128 stands for zero in the data rows.
Each group lies on its own hidden line, plane or larger flat surface, and each surface passes through zero.
The table, row by row:
[120  74  89  68 151 134  87 130 153 145  84 162 109 118 153  49 142 109
 145 129 104  88 172 170 114 197 133 189]
[ 53 138 129 147 129 206  56 169  96 208 139 124 119 173 118 138  99 108
  94 120 114 165 108 142  79 111 154  87]
[ 77 124 127 120 147 184  56 120  85 177 165 128 116 126 181  77 129  92
 101 126 179 139 164 214  94 172 143 167]
[148 151  81  40 113  81 118 162 127  71 142  64 132 108 150  83 158 143
 126 139 109  49 154 149 152 145 138 150]
[129 154  83  50 108  98  80 194 116 100 150  53 131 117 140  86 162 133
 116 132 107  49 153 161 133 145 163 153]
[122 160 144 157 115 161  89 130 102 139 124  29 125 116  71  58  89 111
  82 100  74  80 138 139 113 184 168 156]
[140  98 173 210 143 142 179  62 149 149  95 203 129 137 117 167 100 128
 141 127 159 199 102  92 131 120  92 110]
[ 79 122 153 189 140 208  86 134 106 201 124 173 122 161 114 159  90 111
 109 121 135 202  96 121  87 107 141  92]
[110 104 173 215 147 173 149  79 130 177 114 191 126 153 103 168  80 122
 144 123 149 214  98 101 112 119 115  98]
[130 158 136 148 109 155  85 134 105 137 117  27 119 113  78  57  95 111
  89  98  78  90 141 140 112 188 168 156]
[117 162 134 147 109 154  91 128 105 134 126  28 121 101  81  64  90 117
  87  97  81  93 146 139 111 189 174 157]
[162  85 167 202 142 114 212  54 158 121  98 201 133 118 119 165 108 130
 151 122 157 182 111  97 141 115  94 131]
[ 59 132 114 137 142 185  69 100 129 195 151 105 134 120 168  69 142 101
 105  94 158 130 169 205 138 158 146 171]
[101  84  97 105 161 155 156 138 205 133  43 211 136 153 122 141 138 141
 182 152 110 146 105 124 163  87 123 136]
[125 100 110  92 132 117  66 126 105 135 147  98 103 101 157  50 136 101
 105 128 126  76 181 167  96 213 133 173]
[ 67 157 102 155 128 169 134  89 197 137  72  92 165 114 110  78 154 151
 124  73 103 114 137 132 197  94 151 156]
[ 99 158  83  47 123 132  60 210 102 127 161  60 130 134 145  86 154 125
 113 133  99  59 144 161 120 137 161 142]
[134 106 175 212 147 151 172  62 142 163 103 201 124 135 108 181  95 127
 139 122 152 203 108  95 121 109  93 110]
[ 97 125 139 113 145 165  53 129  80 177 178 133 102 127 179  95 125  95
 104 136 186 145 159 207  86 179 130 162]
[168 140  95  54 125  56 151 140 142  58 137  81 137  98 146  98 164 138
 135 138 112  44 158 141 154 142 124 174]
[177 145  95  51 122  61 139 149 130  71 128  72 136 100 151  97 171 137
 133 142 108  55 154 141 156 147 129 168]
[128  98 110 101 142  96 168 131 150 114 130 227 135 140 176 191 169 130
 170 157 169 173 117 114 137  70  79 101]
[132 158 142 144 124 160  90 133 110 136 126  25 118 106  77  61  89 125
  87  95  84  84 139 140 116 187 171 159]
[133 154  83  46 122  91  95 179 115  87 151  54 130 111 142  81 161 139
 123 137 107  44 158 158 145 142 146 157]
[169 140  99  46 117  65 145 147 134  56 136  72 135  98 148  92 163 140
 142 145 116  50 147 150 159 149 133 172]
[125  87 110 102 142  93 169 128 159 119 141 232 141 140 174 193 162 135
 166 156 180 166 108 118 141  71  73 107]
[102 104 180 217 137 187 134  92 130 185 111 192 122 155 110 174  96 118
 126 117 157 212 105 104 102 109 117  91]
[141 123 123  99 122 108  70 114  82 131 179  69 107 101 150  54 127  97
  92 117 129  85 184 168  86 213 134 169]
[156 149  87  46 112  76 125 162 136  66 144  64 135 104 148  92 159 143
 136 134 105  47 157 147 158 149 137 171]
[103 108 119 138 142 150 171 126 187 129  52 204 146 152 109 182 130 157
 180 138 113 166  82  93 166  62 119 108]
[113  75  81  66 153 138  92 136 164 142  88 165 109 120 154  50 143 110
 152 131 101  91 172 163 122 193 135 191]
[ 74 162 104 146 123 148 151  82 200 118  70  89 172 126  98  96 152 151
 124  72  96 111 139 118 197  92 151 153]
[126  85  84  69 152 132  84 122 144 129 115 146 108 113 156  40 143 105
 135 131 115  85 176 173 110 213 137 187]
[124  96 119 107 138  96 169 129 143 124 135 233 135 143 175 197 172 142
 162 165 184 175 117 114 137  76  87  99]
[ 58 138 126 140 119 206  49 172  98 198 141 123 116 165 110 133 105 103
  98 120 122 160 116 134  86 115 163  91]
[208 109 136 133 134  54 213  71 176  66 111 151 130  99 134 135 144 147
 165 130 147 119 133 104 175 137  89 161]
[136 154  93  39 112  96 107 174 117  82 149  51 137 109 150  88 163 142
 113 132 105  46 150 148 140 140 151 156]
[144 176 175 192 101 117 170 127  91 107 163  93 145 138  98 203 109 141
 109 128 156 168  71  92 135  53 119  65]
[117 102 180 215 143 162 154  77 136 163 109 196 117 148 105 172  86 114
 138 129 161 213 100  99 127 111 111 105]
[145 192 179 191  90 111 147 126  67 108 202  46 130 122 112 168 109 130
  92 113 161 143 120 104 117  97 116  91]
[130 151 136 150 113 149  92 127 101 139 122  29 116 105  78  60  86 122
  76 100  82  89 146 136 110 182 172 153]
Some new rows, each followed by its group:
[133  97 114  95 136  95 162 131 150 115 139 236 140 144 174 184 167 132
 170 158 177 166 121 119 151  69  83  97] z778
[110 132 129 155 142 144 183 132 172 122  77 179 147 151 106 202 126 158
 169 140 129 169  67  97 169  52 122  80] z970
[ 77 111 154 201 133 194  93 122 112 205 126 177 121 158 107 162  98 113
 110 120 134 197  97 116  99 111 131  86] z601
[153 149  84  34 115  77 115 171 125  74 140  63 127 106 137  80 165 133
 126 131 108  41 150 150 149 140 145 163] z601
[181 139  98  61 125  52 163 127 143  54 123  80 131  98 145  97 167 141
 147 136 118  53 157 132 167 148 124 177] z601
[110 115 119 144 140 151 180 135 188 126  74 194 146 158 103 183 130 155
 171 137 118 171  76  94 177  54 120  98] z970
[ 69 125 149 184 128 218  80 138 111 208 132 161 112 156 110 152  88 102
 110 114 128 195 104 117  93 104 142  87] z601
[146 186 178 192  98 124 168 124  91 121 177  76 146 126 104 180 109 138
  97 120 156 167  85  86 137  78 121  73] z970
[130 150  78  42 105  98  93 184 118  92 154  57 129 120 151  84 163 133
 121 131 112  47 147 157 132 136 150 163] z601
[187 135 108  64 111  49 176 122 156  60 130  89 130  91 145  98 156 144
 146 136 119  61 156 138 166 147 117 169] z601
[128  95 111 100 138  98 167 124 141 119 135 228 140 149 169 191 165 130
 172 154 174 168 111 119 144  75  86  97] z778
[151 153 145 134 112  98  90 122  69 114 208  45 114 102 141  75 126 103
  79 109 139  96 169 154  87 194 130 145] z970
[197 108 152 156 134  68 213  54 161  78  94 170 134 102 127 149 131 139
 159 127 148 134 136  98 166 132  82 147] z601
[109 155  82  46 121 126  67 203 103 108 154  58 127 128 138  82 151 126
 110 135  92  48 147 161 121 136 162 139] z601
[112 125 132 150 141 141 180 129 179 129  76 189 141 158 106 193 125 160
 175 141 131 180  73  91 172  52 118  87] z970
[101  65  62  76 158 139 100 130 179 141  70 179 114 130 147  71 140 116
 157 143 100  98 159 161 128 178 130 182] z970
[152 149 129 135 108  99 205 133 177  71  74 127 150 123  78 160 126 163
 151 119  82 110  93  53 169  72 125  90] z979
[155 184 169 165  91 103 110 126  53 117 212  45 120 113 128 133 106 109
  71 118 162 122 132 117 100 140 132 101] z970
[100 110 118 137 149 145 178 138 199 130  50 200 145 157 112 180 133 160
 183 138 125 169  76  94 173  63 120 102] z970
[ 58 132 133 169 132 205  55 169 102 204 141 130 125 166 118 136  92 109
  99 122 118 166 115 142  73 115 159  91] z601
[132 159 141 156 117 158  84 127 106 133 124  28 116 111  74  72  94 123
  84  92  86  85 136 134 111 180 168 150] z778
[128  99 119 110 136  95 171 121 155 117 135 230 134 148 181 187 170 130
 166 157 176 161 110 116 140  65  80  96] z778
[189 113 140 124 118  69 195 149 137  79 108 152 129 129  75 191 113 156
 156 156  97 122  79  52 123 106 112  75] z979
[ 57 127 136 175 131 213  57 158 108 198 146 137 122 162 105 147  92 108
 102 112 131 182 103 131  83 106 155  86] z601
[206 101 153 104 129  76 155 174  91  92 152 161  97 135 111 194 101 132
 145 183 132 137  89  89  83 129  96  78] z979
[110 148 113 153 112 118 179 100 201  93  64  99 166 117  73 121 141 157
 137  90  77 103 116  78 200  71 141 126] z979
[133 153  82  43 119  89  95 182 114  84 146  57 134 110 154  82 170 141
 124 143 100  48 162 159 143 148 147 159] z601
How many dimensions does the flat surface of each group have? Groups go in the order their names first appear in the answers above:
1 2 2 2
